In the rows, 128 means zero.
A single turn carries every row of the set below to another of its rows. Some are shown first; where does it send the rows asked next?
J426: [128 109  66 154 135 119 132 125 111 154 116 148 121 126 122 153 135]
J915: [163 144 106 151 130 146 142 138 145 125 146 145 156 123 110 102 101]
J410: [148 116  78 156 153 173 140 111 111 121 146 152 135 129 102 122 118]
J173: [111 131 112 152 143 161 122 127  97 103 125 157 119 153 124 110 118]
J925: [142 145 117 132 128 131 158 117 113 106 143 146 123 109 152  92 103]
J201: [112 113 130 127 117 150 120 119 128 158 141 133 112 114 122 138  95]
J172: [120 152 115 116 104 130 127 133 129 137 121 173 141 124 133 123 145]
J959: [143 116 120 122 131 132 128 111 130 159 140 117 111 101 124 151 106]
J840: [141 142 116 128 129 123 162 114 122 113 146 140 146 124 139  83 101]
J430: [117 132  82 119 161 128 124 114  95 147 149 155 122 149 145 135 100]
J811: [163 140  95 146 136 139 134 136 145 128 155 150 167 117 118 109 107]
J47: [144 136 115 124 116 112 135 102 129 142 130 148 162 120 126 129 157]
J680: [133 139  60 138 133 123 142 123  89 153 116 123 153 146 123 124 114]
J923: [118 144 137 141 144 135 135 138 116 112 125 153 161 123  93 113 108]
J768: [120 121 125 119 117 147 121 128 125 157 143 130 107 108 125 149  99]
J617: [154 127  91 149 157 130 131  94 104 110 133 136 125 145 148 105 129]
J35: [138 137 106 127 131 114 160 115 113 107 131 131 135 113 157  93 117]
J824: [117 141  71 143 129 120 137 139  93 148 107 128 142 157 125 121 113]
J282: [170 136 112 136 137 162 132 129 143 131 156 145 157 122 126 111 111]
J728: [130 137 146 154 139 143 148 129 108 107 124 142 139 113  97 116 109]
J298: [112 140 138 148 129 146 135 143 104 107 113 139 151 120 102 118 115]
J896: [130 122 129 129 126 125 112 115 137 156 126 122 103 120 143 130 104]
J676: [111 118  92 116 117 113 123 105  84 126 130 135 119 128 140 144 141]
J822: [ 94 136 116 139 123 127 127 136 118 117 132 117 116 150 110 143 133]
J976: [145 118 117 123 133 140 120 102 129 165 137 122 117 100 121 140 100]
J755: [130 142 113 121 139 109 156 117 120 110 140 149 144 120 146  89 106]
J637: [150 103  70 120 115 152 135 143  91 112 142 145 132 142 131 132 117]
J918: [130 119  86 147 159 129 113 122 115 153 158 143 140 162 130 148 110]
J114: [116 131  65 144 125 135 146 138  93 153 123 131 152 152 112 128 110]
J149: [125 126 104 124 116 132 159 122 137 146 131 170 145 109 101 133 145]
J704: [141 137 125 113 145 130 161 116 125 116 136 147 126 122 148  90 111]
J521: [131 152 141 137 137 139 141 130 112 111 120 144 152 124  98 102 101]
J365: [132 143  75 125 120 163 124 121 119 138 165 124 140 122 104 152 120]
J935: [141 151  77 113 143 111 141 109 121 128 130 114 104 121 135 132 131]
J369: [112 109  82 147 118 117 120 110  91 146 133 139 137 141 144 146 136]
J375: [141 105  62 139 117 125 127 124 123 141 146 138 120 124 130 150 142]
J563: [116 123  96 139 177 123 128 123 103 148 129 151 122 150 110 149 108]
J565: [166 134  86 153 126 157 139 138 137 127 148 140 161 106 117 117 113]
J427: [131 122 132 125 121 126 111 120 128 152 136 116 107 118 143 145 108]
J635: [152 103  85 115 139 128 147 127  79 106 114 135 124 135 119 133 124]
J456: [121 125  89 135 125 140 106 137  99 134 114 148 119 123 102 162 138]
J484: [170 140 112 162 125 153 130 130 135 121 155 138 153 114 125 115 110]
J551: [127 131 155 138 146 151 141 132 122 117 127 144 148 131  99 115 115]
J286: [151 104  97 139 125 136 120 148  93 106 118 132 135 157 117 140 129]
J136: [114 131  75 133 128 139 112 122  82 149 114 158 128 124 127 153 126]

J35 -> J565
J935 -> J365
J369 -> J426
Now these:
J172 -> J47
J282 -> J551
J768 -> J427
J755 -> J811
J728 -> J925
J173 -> J617
J676 -> J375
J521 -> J840
J114 -> J824
J637 -> J286
J201 -> J896
J918 -> J563

A single turn carries every row of the set below to another of its rows. Some are shown first; where does it send the rows asked next?
J842: [142 141 110 137 135 155 141 120 134 102 133 101 129 150 134 141 131 121
 153 160 121 128 160 127 107 157]
J348: [147  86 116 130 128 137 100 158 111 128 123 141 115 131 115  98 144 141
 140 149 140 123 135 123 115 112]
J101: [136 104 105 129 109 152 136 158 116 104 127 131  88 133 131 110 131 137
 150 138 122 131 111  98 128 126]
J400: [144  83 142 136 126 150 105 131 114  97 118 123 112 133 132  90 104 147
 119 143 115 127 126 137 123 144]
J622: [128 155 138 139 115 163 128 115 119 122 123 129 133 133 139 124 122 127
 133 163 138 123 164 164 117 160]
J91: [121 150 156 107 138 100 146 132 129 110 122 143 100 119 142 121 105 141
 109  98 123 145 130 116 121 121]
J196: [156  98 136 115 145 127 121 119 158 130 125  97 128 122 120 137 148 143
 148 123 134 120 114 116 155 121]
J917: [119 126 136 122 118 105 120 131 123 131 145 132 156 105 110 118 143 116
 126 116 150 153 112 101 123 124]
J954: [144 134 140 131 148 158 121 125 139 119 126 124 116 174 133 134 113 112
 146 134 123 108 109 136 138 163]
J828: [110 170 129 123 120 116 153 129 104 113 136 158 109 133 134 124 128 127
 143 126 118 155 139 134  98 131]
J696: [116 151 131 148 123 148 154 118 136 105 141 148 129 152 136 126 113 110
 152 138 131 126  91 128 124 145]
J781: [141 133 108 116 120 127 133 108 113  98 118 101 103 137 130 145 130 141
 148 125 102 124 168 119 102 145]
J516: [123 128 112 148 119 160 116 103 134 118 115 110 124 153 119 147 126 122
 162 155 117 101 131 132 130 138]
J612: [123 134 112 127  98 150 140 104 109  95 138  83 135 134 133 149 130 130
 137 145 111 126 135 129 127 145]
J740: [125 118 126 109 119 113 119 104 119 123 117 120 111 113 127 144 113 154
 115 125 121 117 182 134 120 102]
J123: [149 154 143 102 146 126 136 146 113 111 112 137  99 155 133 125 119 133
 124 106 120 121 145 130 108 163]
J102: [132 126 153 112 149 129 151 140 160 123 124 130 121 129 131 132 125 145
 123 118 145 118  94 125 159 108]
J255: [127 139 162 118 144 106 130 128 135 106 125 106 132 129 145 128 103 125
  90 112 131 121 105 120 139 111]
J493: [124 104 129 145 104 140 138 135 121  89 119 135 106 111 147  92 113 158
 118 140 138 123 112 123 120 105]
J69: [106 119 137 109 107 133 114 121 121 134 125 117 139 112 116 146 112 141
  95 133 140 114 147 133 152 102]
J621: [103 178 125 135 126 131 149 145 110 103 126 123 132 151 126 136 139 116
 133 142 120 133 109 128 112 122]
J368: [164  91 139 126 134 128 122 141 110 118 152 134 105 127 154  88 123 125
 139 138 121 146 105 128 129 130]
J750: [125 128 130 152 110 154 124 104 123 125 127 155 152 138 116 120 118 118
 143 150 143 102 122 152 118 150]
J306: [158 143 135 112 133 144 129 146 110 111 122 109 137 161 131 130 136 120
 116 122 141  96 126 131 120 167]
J106: [127 139 152 119 144 104 151 138 152 132 117 130 121  96 130 129 108 122
 109 129 122 136 122 104 144 104]
J730: [145 153 140 128 147 152 154 143 131 105 110 129 129 150 126 127 109 117
 122 146 112 114 136 135 114 174]
J289: [125 172 127 142 116 145 156 135 119 122 123 142 127 125 128 121 135 106
 151 155 117 140 128 131 112 160]
J231: [141 116 135 129 127 145 121 162 104 124 126 159 100 146 146  98 112 133
 118 152 136 108 122 151 126 111]
J377: [124 117 134 121 129 123 124 112 158 129 128 104 126  98 138 141 116 144
 116 139 149 129 164 115 142  95]
J963: [137 126 152 121 126 109 121 122 141 157 135 138 136  82 132 116 131 121
 126 133 153 145 142 121 140 117]
J110: [124 103 130 126 136 142 120 149 119 112 120 121  86 140 138 117 110 145
 127 157  97 131 124 136 143  91]
J41: [131 107 116 154 126 128 117 127 108 105 142 129 108 132 146 100 127 128
 153 165 109 144 120 133 108  98]
J52: [133 131 136 119 113 128 121 101  96 121 132 145 130 126 128 121 118 139
 126 136 124 130 176 164  99 148]
J214: [133 119 142 127 135 113 144 124 141 142 146 152 149 110 121 122 145 129
 143 137 150 132 102 139 140  97]
J595: [154 114 121 105 138 108 112 129 122 140 151  92 131 132 135 150 141 108
 133 126 129 123 133 107 141 108]
J703: [125 138 148 125 121 141 113 120  93 127 142 131 160 140 118 120 129 116
 120 149 126 139 135 169 121 157]
J609: [159 108 138 107 164 110 128 139 159 137 132 113 131 118 125 137 122 122
 119 128 138 128 148 100 135 117]
J92: [162 121 132  97 154  96 118 128 125 128 128 110 101 133 134 136 130 129
 136 105 113 132 155 107 118 129]
J435: [129 101 145 132 127 125 124  95 145 128 120 116 146 103 120 132 129 150
 129 145 132 114 127 151 149  96]
J724: [127 127 133 111 114  99 128 118 111 137 143 160 129 101 121 116 133 135
 132 114 146 151 157 124 105 122]

J92 -> J123
J306 -> J255
Now these:
J493 -> J41
J954 -> J102
J106 -> J289

